rotation ticks, each row followed by its count of ticks:
The counts run from 0 to 607.
[-27.8   7.5  16.0  26.9   3.2  27.6  17.2 -24.5  16.9  22.8  -4.1  11.8
 -23.4   8.0   6.1 -13.4  -7.6  -9.4  12.1 -25.8  29.7  18.3 -10.9  -6.6
  17.7 -15.4  62.2 -36.4  25.3  -3.5  12.1  -5.5  -8.8 -38.7  -4.4  -8.1]	269
[  2.2  22.4 -22.5  36.5 -29.7  -6.7  -7.0   3.6 -33.0  -2.8 -11.1 -20.0
   0.5  13.1 -11.5 -18.9  -2.2  28.6 -14.6 -39.1  42.2   0.9 -21.4  22.6
  -9.2 -19.2  10.9 -26.0  26.6 -36.0   4.7  -1.4 -28.9  -3.1 -22.5 -36.4]	505
[ -4.0  31.8 -23.4  -3.3 -16.8  25.0  -4.0  17.1 -22.4  27.2  14.2 -19.8
  10.8  30.9  13.1 -30.1   4.6 -18.5  27.2  38.3  46.7  10.1 -10.5  19.0
 -14.5   3.2  -1.9  -7.4  41.8 -10.0   7.9 -18.8  17.0 -34.0  -5.7  18.6]	444
[  3.4  33.6  10.8  22.1 -21.2  36.7 -37.9   3.8  15.6   1.5   3.7 -24.1
  -8.9  29.9  13.9  -6.1  13.6  16.7  -5.0 -12.4  11.2   9.0  -3.2   6.2
   7.4  11.2  15.6 -42.8  40.9 -35.3  23.1  -7.8 -17.0  -7.7   4.6 -35.7]	211
[-25.9  32.6   3.7  26.0 -12.0  34.2  -1.7 -13.1  25.9 -15.2 -23.2  -2.5
 -16.4  36.0   2.9 -25.2 -16.3 -26.1   7.5  24.8  27.3  22.7   4.0  41.8
  -9.6  -4.2  10.2 -46.8  10.9 -13.0  -1.5  -1.7   7.1 -29.9   4.0 -26.2]	596
[ -4.8   1.9  25.7 -14.4  -8.6  -0.3 -27.0  11.7 -11.0  -0.7  24.6  13.3
  -7.4 -16.1  30.6  -7.1  38.4  24.4  -2.0 -22.9  15.7  32.4 -23.1  12.3
 -33.2 -35.6  29.1 -38.8  36.4   4.2  -3.6  13.0  -7.5  17.9  16.0 -24.6]	366
[ -9.6  35.8   7.3  36.5 -13.5  10.5   5.1  12.2  -1.9 -22.2   5.5 -11.7
 -43.3  39.8 -40.4 -40.7  -2.6  38.5   6.4 -10.6   7.6  13.0  32.8  -4.0
  13.6   5.2  25.7  -8.3  26.5   7.1   2.4 -11.8 -26.5  11.8  -1.7  -0.2]	558
[  6.6  30.8   7.9   2.0   3.7  36.6   4.2   0.6 -30.0  -1.2  10.5  -6.1
 -13.2  42.0  -7.3 -23.8  10.6  44.6 -14.7 -33.0  16.0  17.5  16.4   3.9
  14.6  25.7  29.8   0.2  22.3 -18.2   5.9 -14.1 -38.7   3.7 -13.3  31.5]	168
[  1.5   7.2  19.5 -18.2  -9.2  14.0 -25.5   5.5  -4.5   0.7  10.0   6.6
  -1.8 -11.3  40.6  -2.1  38.7  15.7   0.2 -14.9  20.0  38.9 -23.3   1.0
 -20.9 -16.4  48.1 -46.7  35.9   2.0   5.8  28.9  -4.5   0.3  13.5 -16.0]	365
[  5.9  11.6  -8.4 -21.2 -23.0  18.7 -20.8  14.2  -7.9 -31.0 -12.8 -10.0
   7.1   0.5  15.2 -41.6  18.5 -12.9  -9.8  22.8  38.8  18.0  -4.1  14.7
 -36.1 -20.4  16.2 -40.2  31.2   0.3   3.4  42.4 -10.3 -12.1  26.7  -3.7]	349
[-29.2  41.8   1.7  -0.8   7.9  -0.1   6.3 -18.4 -33.4 -19.8  -8.0 -29.9
   3.1  26.9  -2.9 -38.2  15.6  15.8  36.2  15.2  42.9  13.0   5.2   7.1
 -11.0  -4.3 -24.4 -19.8  20.1  18.2 -25.2  33.8 -15.8 -11.8   5.3 -10.0]	51
[-12.7  35.6  16.4 -19.2  19.9  32.9  19.6  17.3 -12.4  48.0  29.7  -5.0
   3.8   3.9  41.1  -8.3  28.2   4.5  29.9   7.8  42.2  37.2  -6.2   5.4
  -1.0  13.8  12.9  -6.1  23.5  -3.3   3.7 -23.9   4.4 -12.4   6.4  18.3]	428
[ -9.7  19.3   8.4   3.0  -5.4  12.7 -10.7   9.7 -13.4 -23.1  15.0  19.3
   6.6  21.1  10.1 -37.5 -16.3 -44.4   7.3 -20.0  39.3  12.5  -1.0  -2.0
   7.6 -34.7  11.1 -26.9  55.3   5.8 -10.6  -9.2  21.9 -48.0   7.9 -17.4]	302
[ -9.4  19.8   2.5   8.8  -1.6  37.5 -15.4 -26.9  17.2 -17.5   0.5  28.7
 -18.6  52.6   6.5 -22.5 -10.2  -9.6 -16.0  15.5  11.6  36.5  -4.3   1.5
   6.4   7.6  49.2 -44.5  11.4  -0.4 -16.3  -5.9  -8.4  -7.5  24.3 -12.7]	607
[-25.4  28.0  -8.1 -27.5 -12.5  23.6   1.5 -11.3 -19.9 -11.1 -10.0  -3.2
  11.0  43.0  16.9 -38.2  24.1   5.6  42.5  30.1  27.1  31.1   5.7 -19.7
   8.6   5.8 -11.3  -9.2  23.8   6.2 -39.6  21.2 -26.7  -3.2  20.9  16.8]	47
[-29.0   5.8 -34.6 -24.2 -25.0  20.2 -26.3  31.8   1.8  38.5   0.4  -6.0
  -7.4   8.7  24.0 -11.7  -9.6  15.7  43.1  50.3  27.8  12.3 -27.6  16.3
  -7.6  -9.6   7.9 -20.4  35.5 -12.3   6.9  -7.8 -12.0  -2.4   2.5  11.4]	90
[ -8.5   8.9 -50.2   6.2 -10.3   0.8 -21.5  -4.3 -17.2  16.4  15.6  18.8
  -5.8  14.8  -9.6 -20.8   5.5  19.5   1.3  15.9  60.9  13.5 -24.5 -10.1
 -14.0  34.0  60.8 -24.6  15.2   4.6   2.1  14.0 -18.6 -10.8  -3.4   5.0]	111
[-14.0  37.3 -12.4  33.1 -32.3  22.4 -36.9  20.1   7.2 -17.8   3.4  -0.6
   1.3  22.3 -21.2 -70.0   3.1   5.4   7.3   5.0   4.7   3.2   4.6  -7.7
 -20.7  21.2  -7.6 -24.9  35.7 -20.1  -8.9  -8.4 -13.7   7.2  19.0  -2.2]	202
[-18.6  29.1  19.7 -15.9  46.0  22.1   7.0 -18.2 -19.8 -26.9  16.4   9.6
 -13.2  31.2  -1.6 -46.8 -24.4   9.3  -8.4 -39.4  26.0   8.4  25.8  24.4
  -7.6 -13.9  28.6 -23.8  15.5  23.0 -15.3  23.6 -28.3 -17.5   3.3  -7.8]	315
[  1.2  16.6  -5.7  -9.3 -22.3  -2.1 -14.9  12.0 -24.4 -35.3 -16.4 -26.0
 -10.1  35.7   1.1 -35.5   3.8  28.6   6.4   5.6  18.8   7.6   0.9  44.4
 -26.6 -41.9  12.1 -27.9  24.9   8.0   0.5  29.8 -17.1  15.1   6.4 -15.0]	352
[-13.7  24.4   7.3  37.1 -19.8  34.2 -11.9   9.4  17.2  -7.8   5.2   0.9
 -30.4  24.0 -20.2 -38.1   3.5  11.6  15.9 -10.2  14.3  13.4  30.4 -28.0
   8.8  34.3  41.3 -13.2  41.2   0.6  12.1  -4.6 -16.2 -13.6   4.1  10.9]	560
[-46.1   2.7 -10.5  30.8 -15.2  22.0  -7.3   7.5  41.5  28.4  -2.0   7.3
 -12.9 -16.9 -16.0 -61.7 -10.5   8.3  22.6  10.7   1.8  22.8 -11.9  -0.2
 -25.2 -10.5   6.5 -20.6  10.3 -33.1  -2.8  -9.0 -30.3  10.1  20.7  -5.5]	234
[-25.1 -15.0  -8.3  -9.8 -48.1  17.5   9.9  25.4  -4.2  22.0 -20.2  -4.3
  -3.6  -4.3  25.0 -16.7  29.2  17.9  51.0  23.7   7.1  36.9 -22.4   0.8
 -14.6 -26.3  25.1  -8.8  26.4  -9.6   1.6   1.4  -4.9   8.4   7.9  28.7]	386
[-15.3 -12.1   6.4 -11.9 -21.1  22.1  18.0  21.4 -14.3  28.0 -11.2 -15.9
   2.4 -31.4  26.7 -32.2  44.0  15.5  23.6   9.8  29.1  29.3 -14.0  10.5
 -41.2 -25.5  32.3 -17.4  26.2  -4.0  15.5  21.6 -13.2  -1.5  12.2  11.1]	381
[ -8.7   8.0  11.6 -50.3 -13.3  37.5 -15.3  39.8   3.1 -15.6 -13.9   3.6
  10.3  27.0  40.2 -20.5  -2.6  -8.5   0.8  20.1  10.0  32.3   2.9  18.4
  -4.8 -37.9   9.4 -27.7  21.8 -19.3 -17.2  16.0 -16.6   9.3  18.7  10.9]	338
[-12.0  30.4  20.9  -4.8  -7.8  54.4   8.9  20.1   1.6  27.8  -8.0 -20.4
   1.7  17.9  22.2 -14.3   7.8  17.4   7.3 -38.5  22.6  12.6  18.9  24.2
  -3.6   7.4  -3.5  -7.2  33.8 -43.4  18.9 -14.0 -13.2 -28.4 -22.6  15.9]	179
[ -4.6   0.7  13.7 -33.4  13.5  40.2 -26.2  19.3   0.2   5.7  14.4  13.9
  -7.5  14.8  23.2 -59.6  -1.8   6.0   2.0  -9.5  -4.6  -0.9   2.4  14.0
 -21.8 -33.5  34.7  -8.3  45.1   8.4  14.7   7.0 -16.0 -17.3  13.6  31.6]	323
[-26.5  10.6   0.8 -11.1 -26.0   6.5 -35.4 -10.9  -7.1 -29.5 -21.9   9.7
 -15.7  45.3   8.7  -6.1   5.9  34.1  21.2  -1.5  14.4  23.9  -8.8  17.6
 -14.0 -14.7  36.9 -46.3  17.0   2.9 -12.8  39.8 -17.3   2.6  -5.6  -4.3]	358
[-25.0  -1.0  22.8  29.0  11.9  10.4  15.8  -5.7   6.2  27.4  25.9  17.6
 -11.3 -17.6   7.6 -31.9  -8.6  -8.9   7.3 -40.1  18.6  30.5 -20.7  -0.3
  -2.1 -39.1  35.4 -19.0  37.9   1.6   8.2 -24.9   8.0 -25.4   1.1 -23.2]	271
[-22.1  30.9   3.9  28.1   1.9 -17.0  18.7 -24.0 -46.3   1.9  16.3 -21.1
 -18.4  20.4 -13.0 -18.2  29.8  36.2  41.3  -9.4  50.9  29.3  -3.9  15.3
 -15.3   9.8  23.2  -8.3  17.6  33.7   0.6  10.4  -1.7 -12.7 -12.8 -10.4]	410
[-37.2  -3.3   9.3 -36.5  12.2  44.1 -34.8  11.7  23.9   4.4  -4.5  26.8
   1.7  10.9  31.3 -37.6 -17.3  -4.8  23.7 -17.4   0.1   8.4   5.7  11.5
 -24.8 -18.6  20.2 -21.3  29.9  -9.7   2.6  27.7 -11.3 -30.6   0.5  29.1]	328
[-28.7   6.8 -16.0   1.2  19.1  -7.3  15.7  26.7 -21.1  32.4  29.7  32.7
   8.2 -24.6   1.3  -6.9  -6.1  17.1  -6.1 -29.9  43.2  42.8 -19.8  24.3
 -28.9  -3.9  13.3 -11.6   0.9 -16.2 -19.2 -18.5 -11.8   2.8 -17.8  -1.6]	129
[ -5.4  14.6  -2.7  35.5 -17.1  12.8  25.3 -12.0  10.2  -0.3   9.1   5.0
  -5.8   2.4  -6.4 -36.4   8.1 -29.7 -17.9  13.5  46.0  34.7 -12.8 -22.9
  11.8  -4.4  44.0 -40.8  20.5  -0.4  -8.3  -3.6 -10.4 -15.7  34.3 -33.2]	254
[-30.5   7.5  -8.9  11.1 -21.7  43.4   8.2   1.9  41.4  34.0 -25.4  -8.0
 -20.5   2.6  -2.4 -39.6 -11.3  26.2   9.4  26.9   4.5  20.0  -3.8  -3.4
  -8.8  -2.5  29.2 -17.8   8.1 -36.3  14.0  -4.0 -40.7  17.4  13.8   5.7]	232
[ -0.6  23.6 -16.6  13.4 -42.0  10.2 -16.0  29.3 -29.1  -9.8  10.7  35.9
  12.2  35.1  -5.1 -20.0   9.2  -3.8   2.9 -25.5  24.7  28.6 -14.5  -8.3
  12.4  14.4  22.1  -4.2  36.5 -25.9 -23.6 -32.8   8.1  -7.7 -15.0  18.9]	154
[-10.5  23.0  14.9  17.9   9.2   9.0  14.9  21.2 -18.3  14.4  22.3   1.5
   6.3 -29.6  -7.6 -31.7  12.1  37.1 -20.1 -60.7  37.8  29.2  -7.9   1.3
  -6.3  -6.4  12.0 -20.2  22.6 -24.8 -10.0 -10.6 -40.1  21.5  -3.2 -31.0]	520
[-23.0  11.1 -30.7 -25.6 -15.3  38.0 -32.1  23.4  11.5  42.8   4.1  32.3
  14.9  18.4  25.5 -12.8 -12.6  16.4   0.9  -3.0  14.0  23.7 -27.8  13.8
  -5.0   8.7   6.7 -10.5  24.4 -58.8  -7.3 -17.6 -25.6   3.5  -7.4  22.7]	481
[-18.2  27.9  25.6   4.5  21.7  57.1  28.6  21.7  35.0  18.1   7.4  -4.4
  -7.4  -3.6  17.5 -32.1  -6.4 -17.7  -2.0  16.1  27.0  34.7  33.2  13.7
  -4.3  14.1   9.2 -30.1  13.0 -10.9   2.8  -4.3 -16.5 -17.8  27.0  -1.4]	581
[-14.0  -1.4  25.0  -1.3   2.8  28.7  22.5   9.9  12.7  36.9  16.8  10.5
 -15.5  11.4  22.8 -14.6  -3.1  -9.4   3.1 -11.8  16.3  39.1 -12.3 -18.4
  29.5 -39.6  48.5 -12.6  35.6  -7.6  11.4 -41.3  -5.5 -10.8  12.9   4.1]	275
[ -9.1  10.4  17.5  -8.3   2.5  13.7   6.1 -24.6 -23.9 -23.5  -8.1  15.0
  -4.2  53.8   6.8 -27.6  25.1  19.4  -2.6 -20.6   7.1  52.2  -6.6 -14.7
   0.6  -6.3  52.1 -18.1   9.7  15.3 -24.9  20.6 -21.0   7.5   7.3  21.7]	15
[-13.9  23.0   5.9  37.1 -11.8   9.2 -14.8   8.9   7.7 -18.8   9.9  -2.0
 -16.2  24.6  -2.2 -35.3 -15.9 -26.1  -3.7   8.1  10.1  28.3  -8.0  43.1
 -17.9 -36.3  -0.8 -43.5  26.5  -5.0   0.2 -31.8  23.7 -12.7  18.2 -38.2]	599
[-18.8  -4.9  19.9   0.6  14.1  20.1  20.0  18.8   3.8  29.0  23.4  25.8
 -13.1  -2.9  18.4 -34.3 -17.0  -2.8   8.1 -19.0   2.2  37.4 -12.5 -17.1
  14.9 -49.0  37.9  -3.2  35.0 -10.4  -4.6 -49.7  -4.7   2.2  16.9  -0.8]	276
[ 16.1  39.7 -15.7 -13.3  15.5  26.7 -28.4   0.9 -26.1  17.7  43.0  -0.9
   8.1  33.6  20.4 -16.0  18.4  11.0 -29.0  11.2  42.4  10.2 -19.2   9.7
  -0.7  29.0  17.1 -22.0  39.5  -3.9   1.0 -17.6  -4.8  -6.3  13.3  -6.7]	460
[-17.5  -8.8  -8.0   3.9 -43.0  12.3   0.8   1.8   3.6 -22.1 -25.6  22.6
   7.4  44.8   3.1 -34.4   7.3 -15.6  15.3  10.5   8.3  37.3 -13.9   5.7
 -12.4 -23.5  44.8 -21.7  13.9 -11.8  -7.6  22.0  13.7 -18.5  -0.3  20.7]	0
[-21.1  28.5 -33.5  -4.7  -8.7  -2.5  -1.6   9.6 -20.8   7.6   8.6  -7.2
  -3.4  24.5   5.9  12.6 -10.0   9.0  12.1  41.9  70.3  27.9 -10.2  25.7
   1.3   0.2   6.0 -39.9   3.2  -5.3 -21.9   7.6 -11.0  -1.2  -6.3 -36.8]	99
[-21.8  35.0  16.1   4.6  -8.1  26.8  -5.7  38.3  -8.7  14.8  12.2  -5.9
   1.7  17.7  13.7 -29.4  -6.9  28.1  18.8 -38.1 -14.5  18.8   6.1  28.5
 -12.3 -19.4 -32.4   1.3  28.0 -43.6  -8.2 -39.1 -13.1   7.2 -14.9   7.9]	182
